0: [141, 152, 122, 132, 164, 127, 150, 113, 128, 112, 96, 92, 137]
1: [85, 132, 187, 68, 129, 177, 110, 76, 182, 142, 114, 79, 91]
2: [79, 125, 106, 181, 138, 100, 130, 149, 61, 156, 155, 139, 119]
3: [126, 127, 119, 185, 122, 99, 147, 201, 83, 106, 157, 153, 93]
4: [130, 195, 191, 93, 59, 150, 160, 72, 189, 90, 92, 75, 163]
5: [157, 100, 122, 147, 159, 94, 119, 90, 114, 141, 152, 116, 104]
6: [113, 147, 100, 142, 116, 126, 107, 168, 97, 135, 146, 137, 112]
7: [98, 127, 122, 61, 103, 113, 84, 147, 129, 154, 92, 140, 141]
8: [86, 67, 148, 101, 124, 169, 75, 159, 147, 181, 156, 142, 127]
9: [139, 81, 138, 151, 125, 158, 66, 163, 115, 142, 158, 154, 121]
10: [79, 93, 166, 104, 142, 153, 99, 83, 137, 178, 124, 123, 137]
11: [122, 150, 137, 127, 150, 110, 130, 113, 143, 139, 87, 135, 178]
12: [127, 116, 126, 122, 164, 120, 122, 123, 97, 137, 130, 151, 112]
13: [109, 130, 138, 113, 167, 141, 112, 99, 143, 138, 135, 100, 124]
14: [168, 171, 122, 149, 157, 92, 162, 164, 117, 81, 131, 117, 115]
15: [75, 115, 195, 73, 86, 183, 86, 85, 181, 156, 110, 77, 126]
16: [157, 120, 149, 142, 91, 169, 50, 171, 156, 158, 130, 160, 131]
17: [124, 125, 121, 134, 141, 133, 130, 120, 136, 114, 121, 145, 173]
18: [126, 156, 147, 117, 110, 142, 147, 103, 141, 106, 115, 126, 171]
19: [130, 140, 172, 106, 75, 144, 122, 94, 148, 123, 118, 110, 142]
20: [155, 75, 102, 108, 152, 140, 23, 108, 160, 164, 94, 118, 124]
21: [128, 116, 173, 116, 47, 190, 112, 130, 139, 217, 172, 145, 92]
22: [147, 135, 108, 144, 133, 130, 110, 150, 100, 159, 130, 172, 135]
23: [126, 83, 90, 68, 123, 209, 46, 100, 128, 186, 229, 192, 79]
24: [189, 161, 118, 157, 89, 100, 173, 156, 130, 66, 99, 143, 141]
25: [143, 107, 110, 197, 115, 86, 147, 214, 125, 140, 163, 210, 114]
26: [144, 148, 144, 121, 91, 128, 136, 98, 142, 135, 121, 128, 186]
27: [147, 162, 104, 153, 158, 86, 145, 138, 104, 82, 138, 172, 193]
28: [142, 132, 88, 137, 197, 95, 178, 150, 136, 107, 84, 139, 131]
29: [103, 130, 136, 117, 123, 187, 96, 95, 152, 159, 127, 110, 107]
30: [165, 144, 94, 180, 121, 80, 145, 164, 115, 84, 121, 174, 127]
31: [79, 118, 193, 78, 97, 182, 89, 70, 191, 148, 97, 71, 125]
32: [172, 140, 106, 146, 141, 99, 171, 128, 135, 85, 146, 154, 161]
33: [102, 116, 113, 135, 152, 125, 133, 150, 121, 148, 132, 122, 91]
34: [117, 135, 156, 102, 73, 167, 126, 105, 140, 154, 129, 120, 120]
35: [139, 105, 171, 123, 73, 134, 117, 131, 120, 146, 181, 194, 118]
36: [83, 112, 141, 89, 144, 136, 95, 151, 128, 157, 134, 120, 111]
37: [224, 144, 104, 142, 173, 112, 107, 95, 47, 136, 160, 224, 113]
38: [119, 176, 162, 115, 114, 152, 152, 101, 169, 110, 113, 91, 133]
39: [91, 77, 47, 114, 164, 43, 101, 144, 22, 159, 141, 75, 113]
40: [165, 169, 94, 158, 122, 105, 137, 123, 77, 106, 146, 173, 182]
41: [102, 111, 143, 101, 88, 152, 120, 122, 153, 136, 122, 78, 113]
42: [89, 144, 114, 169, 141, 81, 151, 136, 82, 128, 118, 115, 118]
43: [149, 147, 125, 93, 89, 128, 115, 127, 150, 97, 128, 160, 153]
44: [123, 114, 104, 149, 178, 151, 123, 95, 119, 152, 97, 111, 140]
45: [112, 134, 150, 100, 150, 157, 138, 99, 149, 137, 106, 97, 114]
46: [107, 139, 118, 155, 119, 120, 137, 130, 123, 105, 123, 153, 149]
47: [80, 137, 191, 79, 128, 174, 122, 93, 172, 149, 123, 91, 87]
48: [113, 99, 128, 150, 151, 140, 115, 134, 102, 142, 147, 137, 109]
49: [125, 179, 169, 99, 120, 149, 152, 107, 156, 108, 106, 84, 135]
50: [89, 130, 183, 86, 109, 173, 92, 85, 160, 141, 119, 94, 135]
51: [110, 111, 82, 159, 113, 136, 99, 169, 70, 156, 174, 136, 98]
52: [84, 118, 176, 71, 149, 168, 105, 91, 168, 160, 126, 94, 105]
53: [119, 206, 192, 90, 110, 160, 195, 89, 186, 81, 97, 60, 132]
54: [113, 182, 174, 101, 114, 151, 164, 90, 169, 99, 117, 84, 147]
55: [126, 157, 94, 151, 158, 115, 207, 183, 112, 70, 148, 75, 79]
56: [99, 62, 59, 165, 110, 111, 116, 148, 81, 160, 190, 75, 107]
57: [115, 121, 100, 129, 147, 128, 137, 133, 106, 99, 127, 130, 137]
58: [81, 128, 130, 117, 183, 101, 119, 104, 101, 159, 111, 120, 119]
59: [157, 142, 117, 123, 108, 120, 176, 133, 112, 98, 121, 126, 156]
60: [106, 97, 105, 132, 166, 101, 120, 152, 106, 127, 144, 119, 63]
61: [127, 98, 71, 162, 202, 96, 141, 144, 93, 109, 103, 85, 63]
62: [127, 115, 83, 138, 218, 102, 149, 139, 122, 118, 136, 144, 123]

[122, 165, 144, 122, 148, 109, 140, 107, 150, 133, 86, 134, 185] 11
[114, 153, 148, 106, 158, 115, 123, 102, 140, 137, 109, 118, 160] 11
[124, 140, 139, 110, 152, 119, 123, 98, 151, 128, 88, 130, 152] 11
[122, 110, 160, 52, 83, 163, 83, 106, 89, 217, 213, 107, 71] 21
[155, 189, 105, 165, 104, 96, 196, 167, 134, 63, 90, 116, 152] 24
[137, 147, 102, 216, 146, 63, 118, 205, 107, 77, 172, 126, 98] 3
[127, 153, 157, 120, 95, 130, 144, 115, 146, 93, 108, 132, 149] 18
[135, 166, 133, 104, 170, 101, 146, 108, 164, 146, 83, 119, 170] 11
[163, 143, 101, 156, 178, 84, 143, 177, 101, 106, 123, 138, 113] 14
[130, 158, 100, 122, 175, 132, 179, 141, 119, 94, 105, 103, 102] 0
[193, 138, 112, 154, 126, 77, 177, 129, 143, 81, 164, 181, 188] 32
[153, 104, 70, 173, 100, 87, 156, 207, 108, 72, 158, 123, 83] 3
[102, 67, 138, 112, 120, 147, 69, 165, 132, 183, 151, 153, 142] 8
[146, 128, 123, 170, 103, 104, 149, 173, 135, 116, 135, 180, 130] 30
[106, 141, 74, 157, 96, 131, 85, 208, 66, 142, 179, 143, 85] 51
[107, 144, 135, 100, 105, 124, 102, 110, 107, 167, 77, 116, 121] 7
[169, 164, 80, 176, 130, 68, 152, 162, 142, 87, 103, 172, 141] 30
[76, 148, 137, 147, 132, 149, 141, 142, 109, 82, 184, 190, 121] 46
[107, 127, 155, 94, 150, 152, 140, 102, 157, 126, 100, 93, 109] 45
[154, 97, 50, 126, 98, 137, 138, 181, 78, 158, 167, 124, 88] 51
[181, 117, 209, 160, 85, 146, 100, 126, 147, 228, 122, 109, 125] 21
[94, 123, 181, 88, 90, 161, 101, 85, 165, 140, 115, 113, 123] 50
[83, 60, 139, 106, 121, 158, 71, 154, 140, 185, 154, 145, 143] 8
[143, 114, 107, 92, 118, 95, 104, 150, 138, 112, 177, 197, 195] 43
[133, 113, 34, 149, 81, 160, 82, 166, 96, 178, 170, 113, 76] 51
[134, 132, 128, 147, 132, 132, 160, 129, 122, 119, 112, 106, 134] 0
[122, 147, 142, 124, 103, 128, 157, 115, 157, 97, 95, 115, 158] 18
[127, 145, 78, 218, 94, 69, 154, 199, 86, 68, 162, 97, 84] 3
[125, 70, 115, 109, 177, 174, 95, 133, 119, 147, 143, 121, 121] 48
[137, 104, 114, 122, 170, 109, 113, 131, 68, 141, 136, 148, 93] 12
[75, 76, 185, 104, 154, 167, 93, 77, 139, 180, 140, 123, 131] 10
[118, 130, 150, 97, 124, 158, 156, 121, 162, 134, 107, 95, 102] 45
[123, 133, 170, 110, 62, 177, 126, 118, 152, 176, 141, 132, 113] 34
[167, 143, 148, 130, 134, 119, 168, 125, 150, 87, 129, 160, 173] 32
[134, 148, 104, 147, 154, 127, 179, 157, 111, 65, 148, 70, 90] 55
[99, 141, 157, 137, 109, 137, 126, 104, 123, 114, 161, 168, 124] 46
[107, 44, 144, 173, 151, 141, 94, 120, 119, 161, 180, 90, 125] 48
[120, 130, 132, 118, 152, 124, 113, 106, 116, 128, 114, 114, 133] 13
[131, 147, 159, 127, 103, 124, 118, 71, 133, 140, 129, 153, 156] 26
[153, 67, 112, 166, 110, 70, 128, 186, 97, 108, 141, 131, 93] 3
[105, 94, 130, 69, 111, 202, 57, 94, 143, 174, 185, 152, 91] 23
[93, 135, 137, 112, 174, 106, 120, 102, 113, 152, 111, 119, 131] 58
[124, 67, 117, 159, 182, 132, 124, 136, 72, 104, 169, 122, 110] 48
[186, 114, 144, 132, 151, 114, 170, 132, 147, 87, 149, 185, 179] 32
